In the data rows, the value 128 means zero.
Here is a table of points, one per row:
[155 106  82 135 138  87 155  78 133  48 191  89 150 231 107 179  74 138 106 193 161 145 187 144 186 124 129 100  83
 105 125 171  89 113  98 103 156 143  99 106 174 177 159 101  82  63 129 245  84  91  83 103 132  96 200 100 138 106
 167]
[108 104 107  81 199 150 174 134 160 199 119 134 103 123 114 136 139 152 104  94 124 112 144 190  94 104  92  98 170
 179 150  80  48 160  88 107 150 120 131 150 114  93  93 100 217 146 139 152  80 114 108 140 238 105 143 173 101 126
 175]
[ 94  92 130 130 209 132 124 201 148  61  67 124 116  80 112 122 221 154 113 106  85  71 175 132 109  76  96 116  63
 190 158 157 173  96 113  94  77 102 134 147  97 107 100 136 176 154 150  95  99 112 136  93 203  96  96 117 215 255
 112]
[132 154 116 148  83 141 128  64 101   0  44 100 179 210 173 139  11  80 107  37 204 129 163 238 139 137 174  97  87
  66  92 155  13 104 135  38 243 136 231 255 113 122 167 100 121  82  61 152 171 154 126 175  68  92 152  74  74  33
  36]
[133 255  90 135 123  65 138 160  66  73 108 102  44 131 144 160  71  69 114  90 147 177 116  88 164 108  90  86  49
 101  78 140  70  76  99 171 196 216 132  85 223 174  64 111  64 133 145 137 101 150  82 136 113  71 129 157  74  79
 146]
[151 138 188 245 140 164 109 101 121  57  88 125  71 125  79 175 152 195 148 202 149 121  86 116  86 155 148 123 162
  88 102 118 161 148 124 130 141  85  86 184 128 118 194 167 124 142 126 126 115 125 158 203 167 134 126 116 165 146
 104]
[147  81 156 104  94 124 111  94 136 233 145 187  81 141 120 117 108 101 197 117 109  65 108 172  82 116 110 140  65
 116 101 152 175 171 156 145 134 109 104 118 182 182  92 149 132  97 116 129 150  94 208 147  77 151 108  71 186  63
 131]
[ 40 151 196  90 163 106  71 106  97 165  98  85 140 135 112 128 164 119  91  91 104 143 206 122 113 132 152 229 102
  81  87  80 212  99  76 147  77  76 121 145 128  95 226 161 120  57  76  77 120 187 150 191 133  78  65  93 122  70
 180]
[150 136 152 132 153 170  81 102 111 144 105 136 193 106 160 129 182  84 135  85 138 136 116 131 122 209 107 121  72
 130 195 103 195  84 130  97 200 161  92 175 144 196  93  96 121  66 106 123 157 114 120 111  82 170 174 182  80 105
  65]
[132 122 169 161 118 112 143 111 170 210 143 123 153 110 192 156 161 197 134 107  91 182 114  96  86  94 113 142 121
 110  86 130  28  89 176 122 167 116 107 132 168 127 153 146 135 118  81 106 102 112 116 125 158 150 143  90 154 196
 142]
[128 134 142 100 108 136  81 164 211 136 136 140 103  83 163 104 117 158 147 120  76 111 157  73 151  78 183 108 143
  76 102 107 138 125  97 118 114 138 138 130 116  91 111 173 140  81 161 130  89 123 137  82 208 209 142 112 108  32
 113]
[158 105 135  92  88 156 172 125  97 176 127 125 141 118  73 138  90  56 137 143  87 184 155 116 117 123  94 137 149
 125 137 159  87  87 110 106  79 138 120 156  94  81  81 116 169 159 139 115 177 141 108  52 143  93 215 163 112 172
 110]
[149  88 190 130 146 127 128 166 125 130 144 112  81 164  78 108 130 113 137  89 182 225 106 154 123 161 197 132 111
 152 115 105 101 101 142  54 146 212 153 132  73 193 120 119 157  84 130 111 129 110 139  89 105 122  90 108  99  93
 153]
[ 92 185 148  91  90  87 127 144 134  92 156 126 135 123  58 158 147 111 158 119 157 131 140  66 171 164  84 134  82
 107 189  92 105 140 156 187 135 121 166  67 179 160 141 104  77 169 133 109 204  81 143 113 177  61 130 159 120  77
 123]
[ 56  99 134 114 243 119 162 146 232  92 115  89  91 107 151 197  61 202  91 147 131  79 143  97 117  77 138 152 162
 233  80 141 144 140  96 196 106 102 139  99 131  68 147  88 157 210 100 162  70 108 131  84 120 160 175 112 134 146
  69]
[156 160 166 168 123  89 117 109 105 123 112  90 123 103 157 167 107  95  97 192 125 127 183 158 179 101 232 131  96
 142 125  70 202 106 106  97 120 164 170 107 178  97 154 165 105 178 124  96 134 167 234 169 129  87 113 151 102 156
 181]
[117 170 133  64 105 105  78  72  99 129 182  99 120 144 118 152 239 125 106 187 147 113 152  71 145  97 145 159  74
 133  76  92  64 176 111 150 123 139 137 122 123 101  90 181  97  66  93  93 126 167 143 125  90 110  99 109  92 170
 129]
[ 84  86  92 124 205 199 179 155 123 140  91  93 155 153 101 123 122 148  92 166 114 117  88 116 107  98  94  91 122
 104 107 116 191 180  82 151 146 157 202 100 129  91 131 100 157 226 180  95  93 108  83 120 122 179 180  61  92 163
 164]
[ 93 102 113  53 183 163 161 243  95 189 127 156 207 110 144  97 135  82 136 184 149 187  85 101 106  94  84  95 167
 135 193 199 129  93 162 120 124 130  95 122 108  95  74  90 188  78 255 164 115  97 101  93  68 105 155 210 125 112
 142]
[126 189 106 153 101  79 165 146 112 103 146 136 170 186 107 143  67 147 117 222  94 155 135 100 100 138 103 113  80
 174 220 208 159 111  95 166 179 170 202 106 137  92  95 131 108 105 119 161 141 139  87 113 103  86  81 207 128  65
 142]
[143 123 125 231  96 150 109 133 153 172  71 115 142  91 141 118 168  66 104 119 116  68 106 176 110 177 149 173 136
 103  99  85  45 118 125  77 137 148 129 121 117  84 184 143 109  63 123  97 105 109 116 177  92 121  84 128 222 103
  79]
[145 126 136 166 124 171 128 133 107 115 125 128 157  71 173 118 146 135 125  97 108 167 124 154 156 103  95 173 149
 176  91 131 111 197 153 132  88 123 133 174 104 205 162 201 171 164 115 134 180  76 138 163  96 143 120 139 105  74
 132]
[142 118  97 111  99  90 147 104 214  88 213 232  81  62  86  86 104 131 135 145 122  84  77  63 164 235 188 152  97
  98  72 154 141 187 125 137 132  74  81 105 202 133 148 123  91 117  71 109 170 167 129 210  83  92 131  93 223 166
 227]
[132 139 156 117 104 148 112 154 126  95 167 127 150 133 127 142 147 190 110  67 123 131 134 213  95 121  90 157 192
 145 124 131 150 114 130 159 105 124 137 130 113  85  89 124 105 166 201  73  98 122 136  73 108 145 155 164 162 110
 196]
[113 160 171 109 136 171  89  59 110  96 139 136 144  67  93 117  65  52 134 105  86 141 128 124 122 105 108 155 186
 139 187  95 144 176 125 144  71 130 140 132 134 108 125 111 138 139 138 143  59 109 117  89 150 201  81  95 135 255
 165]
[138  62  90 119  73  61 105 112 102 205  86 105  80  94 155 114 123 148 138  83 174 179 130 130 112 154  88 126 194
 110 136 127 149 130 124 112 122 121 160 233 106 151 157 114 118  96 157 121 110 106 165 113  98 152 134 162 145 146
  84]
[155 133 133 106  72 116 151 109 140  40 151 126 121 142 161 114 213 147 164  63 104 125 124 134  84 160 133 139 154
 104 121 120 179 182 120  69 129 131 110  47  92 120 171 149 202 114 163 130 132 111 129 180  80 132 135 114 118 148
  40]
[ 91 130 101 170 189 150 100 113 191 223 123 162  72 132 112  93 189 209 165 193 149 111 169 102 109  87 167  82 148
 130 174 152 125 180 131 134 127  67 141 100 100 102 146 104 111 231  94 202 111 104  91 155  93 135 128 130 189 185
 172]
[118  87 151  84 148 121  99  85 114 153 170 132 103  93 136  90 112 180 125 118  61 106  91 127 105 125 148 148 118
 109 125  85 207 139 168 160  78 145 119 170  77 120  90 166 150 217 151 117 104  95 140 127 172 134  88 197 222 149
  44]
[ 81 114  90 127 141 179 178 160  88 193 189 105 144 127 101 163 127 173  94  94 144  95 115  97 155  78 136  92  74
 162 192 177 139 172 100 115 103 118 109  92 105  74 161  97 115 180  95 130  56 128 105 115 183 180 127 172  95 142
  99]
[191 153 107 200 103  85 160 112 132 125 129 166  90 153  83  77 131 143 149 136 138  86 101  72 154 170 169 103 108
 111 100 156 108 253 171 240 103  96  89  87 224 166 187 103 104 102 112 159 127 255  98  73 117  64 154  93 148 107
 156]
[159 116 134 126  79 113  90 134 106 108  69 128 188 202 236 175  65  90 103  89 156 141 114 137  91 178 177  75 177
  94 109 111  85  94 113  54  57  64  87 170 134 218  80 130 163 107 126 101 200  88 123 113  84 142  80 134  98 118
  84]
[130  79 129 126 112 173 104 127  94  89 109 169 175 128 140 121  72 110 185  92 129 183 152 169 184 215  85 164 124
  91 141 106  89  72 139 189 152  99 120  56 111 170 104 179 129  85 169  91 145 150 159 120 103 134 109 193  80 186
  97]
[214 154  87 117 105 161 133 148 107 143 159 155 178 117 166 138  93 102 117  91 186  97 140 135 107  96 143 163 189
  70 162 117 168  62 152 159 195 215 105 163 109 145 117 141 154 129 110 110 138 116 139 124 114  78  96  97  97 160
  83]
[ 61  83 105 187 155 139 139  97 102 124 174 105  66 124 115 138 161 118 108 152 104  58 150 109 111  77 178 128 215
 255 122 166 140 144 110 166 143  61 158 126 101  99 120 107  92 149 148  99  76  92  96 171 216 118 169  78 107 102
 130]
[133 151 151 184 136  65 104 160 180 159 243  87 159 163 109 125 147  89 107 140 107 161 123 103 208 162  67 106 100
 133 149  96 140 145 125 137 100 128 128 124 155  87  92 142  72 164 125 130 182 185 172 141 130  89  89  73  62 138
 133]
[120  70  97  62 146 177 211 191 114  64  74 152 106 111 116  89 214  59 151 155  93 162 105 114 100  85  50 100 247
 104 191 137 170  88 164 102  98 134  92 113 100  88  48  97 112 136  80 167  84  92 107  58 152 206  99 197  95  97
 171]
[144 201 133 142  76 101 113  87 172 204 138 116  74 109  65  73 110 238 178 212  85  24  54  88 245 119 155 165 140
 111  65 122 143 116 200 122 112  64  68  97 116 186 152 138 109  92  71 123 192 168 113 174  70  86 110  75 149 181
 218]
[144 131 142  78 112 133 140 190 114 187  64 129 178 177 194 122 166  76 119 111 132 136 118 245 101 163 171 160 150
 115 152 132 131 114 133 114  94 185 129 174 109 199 131 140  71 125 127 132 176 127 154 152 155 216 133 141  87 162
  94]
[128 135  95  87  97  87 117 141  80  83 113 141 201 100 114 123 109  93 114 173 199 165 118 128 116 150 104 100 111
 159 115 128  89  65 108 101 192 159 159  97 120 171 147 124 143 162 117 184 141 240 124  91 142 134 163 105 134  34
 112]
[165  97  72 149 133 146 118  78 125 101  96 161  82 167 164  83  88 174 158 124 159 124 113 147 122 101  80  81  76
 150 103 146 110 100 180 127  97 128  92  92  81  76 152  77 142  95 117 118 203 117 103 165 176 190 153 102 154 101
 147]
There is one direction along which these points spread out most. Take the direction at right angles to it along which they spread out most. Go by this last direction. How many in every 100 of the points above lie lower along it than each point below? Answers are rounded to whole numbers. More than half of the points above lie lower than the first one.
[142 118  97 111  99  90 147 104 214  88 213 232  81  62  86  86 104 131 135 145 122  84  77  63 164 235 188 152  97
  98  72 154 141 187 125 137 132  74  81 105 202 133 148 123  91 117  71 109 170 167 129 210  83  92 131  93 223 166
 227] 95
[132 139 156 117 104 148 112 154 126  95 167 127 150 133 127 142 147 190 110  67 123 131 134 213  95 121  90 157 192
 145 124 131 150 114 130 159 105 124 137 130 113  85  89 124 105 166 201  73  98 122 136  73 108 145 155 164 162 110
 196] 20
[133 151 151 184 136  65 104 160 180 159 243  87 159 163 109 125 147  89 107 140 107 161 123 103 208 162  67 106 100
 133 149  96 140 145 125 137 100 128 128 124 155  87  92 142  72 164 125 130 182 185 172 141 130  89  89  73  62 138
 133] 80
[128 134 142 100 108 136  81 164 211 136 136 140 103  83 163 104 117 158 147 120  76 111 157  73 151  78 183 108 143
  76 102 107 138 125  97 118 114 138 138 130 116  91 111 173 140  81 161 130  89 123 137  82 208 209 142 112 108  32
 113] 46
[214 154  87 117 105 161 133 148 107 143 159 155 178 117 166 138  93 102 117  91 186  97 140 135 107  96 143 163 189
  70 162 117 168  62 152 159 195 215 105 163 109 145 117 141 154 129 110 110 138 116 139 124 114  78  96  97  97 160
  83] 29
[158 105 135  92  88 156 172 125  97 176 127 125 141 118  73 138  90  56 137 143  87 184 155 116 117 123  94 137 149
 125 137 159  87  87 110 106  79 138 120 156  94  81  81 116 169 159 139 115 177 141 108  52 143  93 215 163 112 172
 110] 7
[145 126 136 166 124 171 128 133 107 115 125 128 157  71 173 118 146 135 125  97 108 167 124 154 156 103  95 173 149
 176  91 131 111 197 153 132  88 123 133 174 104 205 162 201 171 164 115 134 180  76 138 163  96 143 120 139 105  74
 132] 49
[144 201 133 142  76 101 113  87 172 204 138 116  74 109  65  73 110 238 178 212  85  24  54  88 245 119 155 165 140
 111  65 122 143 116 200 122 112  64  68  97 116 186 152 138 109  92  71 123 192 168 113 174  70  86 110  75 149 181
 218] 98
[113 160 171 109 136 171  89  59 110  96 139 136 144  67  93 117  65  52 134 105  86 141 128 124 122 105 108 155 186
 139 187  95 144 176 125 144  71 130 140 132 134 108 125 111 138 139 138 143  59 109 117  89 150 201  81  95 135 255
 165] 32
[149  88 190 130 146 127 128 166 125 130 144 112  81 164  78 108 130 113 137  89 182 225 106 154 123 161 197 132 111
 152 115 105 101 101 142  54 146 212 153 132  73 193 120 119 157  84 130 111 129 110 139  89 105 122  90 108  99  93
 153] 37
[117 170 133  64 105 105  78  72  99 129 182  99 120 144 118 152 239 125 106 187 147 113 152  71 145  97 145 159  74
 133  76  92  64 176 111 150 123 139 137 122 123 101  90 181  97  66  93  93 126 167 143 125  90 110  99 109  92 170
 129] 90
[191 153 107 200 103  85 160 112 132 125 129 166  90 153  83  77 131 143 149 136 138  86 101  72 154 170 169 103 108
 111 100 156 108 253 171 240 103  96  89  87 224 166 187 103 104 102 112 159 127 255  98  73 117  64 154  93 148 107
 156] 93
[156 160 166 168 123  89 117 109 105 123 112  90 123 103 157 167 107  95  97 192 125 127 183 158 179 101 232 131  96
 142 125  70 202 106 106  97 120 164 170 107 178  97 154 165 105 178 124  96 134 167 234 169 129  87 113 151 102 156
 181] 78
[120  70  97  62 146 177 211 191 114  64  74 152 106 111 116  89 214  59 151 155  93 162 105 114 100  85  50 100 247
 104 191 137 170  88 164 102  98 134  92 113 100  88  48  97 112 136  80 167  84  92 107  58 152 206  99 197  95  97
 171] 0
